127,122,135,129,121,138,119,128,134,125,121,128,126,129,120
127,121,137,127,120,138,120,128,135,126,118,130,126,129,120
127,125,135,130,122,137,121,132,135,125,122,128,127,131,122
137,138,120,154,127,133,119,140,140,124,121,113,130,132,113
141,138,120,154,132,127,114,148,140,126,120,115,132,139,110
127,132,129,135,123,135,129,128,134,125,125,124,127,126,126
127,124,136,130,121,138,120,132,136,125,121,128,127,131,121
142,136,120,149,133,123,121,142,137,128,116,118,132,135,111
127,122,135,129,121,138,119,129,134,126,120,128,126,130,120
Indices start at 1.
The entry in row 1 and column 1: 127
Read off the entry in the bottom-right corner.
Answer: 120
The top-right entry is 120
Read off the entry in row 3 and column 1.
Answer: 127
Read off the entry just left of the centre entry.
Answer: 114
Read off the bottom-left entry.
Answer: 127
Read off the entry in row 2 and column 1.
Answer: 127
The entry at row 1, column 2 -> 122
The entry just left of 115 is 120
The entry directly above the smallest entry: 113
Read off the entry just right of the centre entry.
Answer: 140
Read off the entry at row 3, column 2.
Answer: 125
Read off the entry just left of the smallest entry.
Answer: 139
The entry in row 1 and column 3: 135
Read off the entry in row 2 and column 3.
Answer: 137
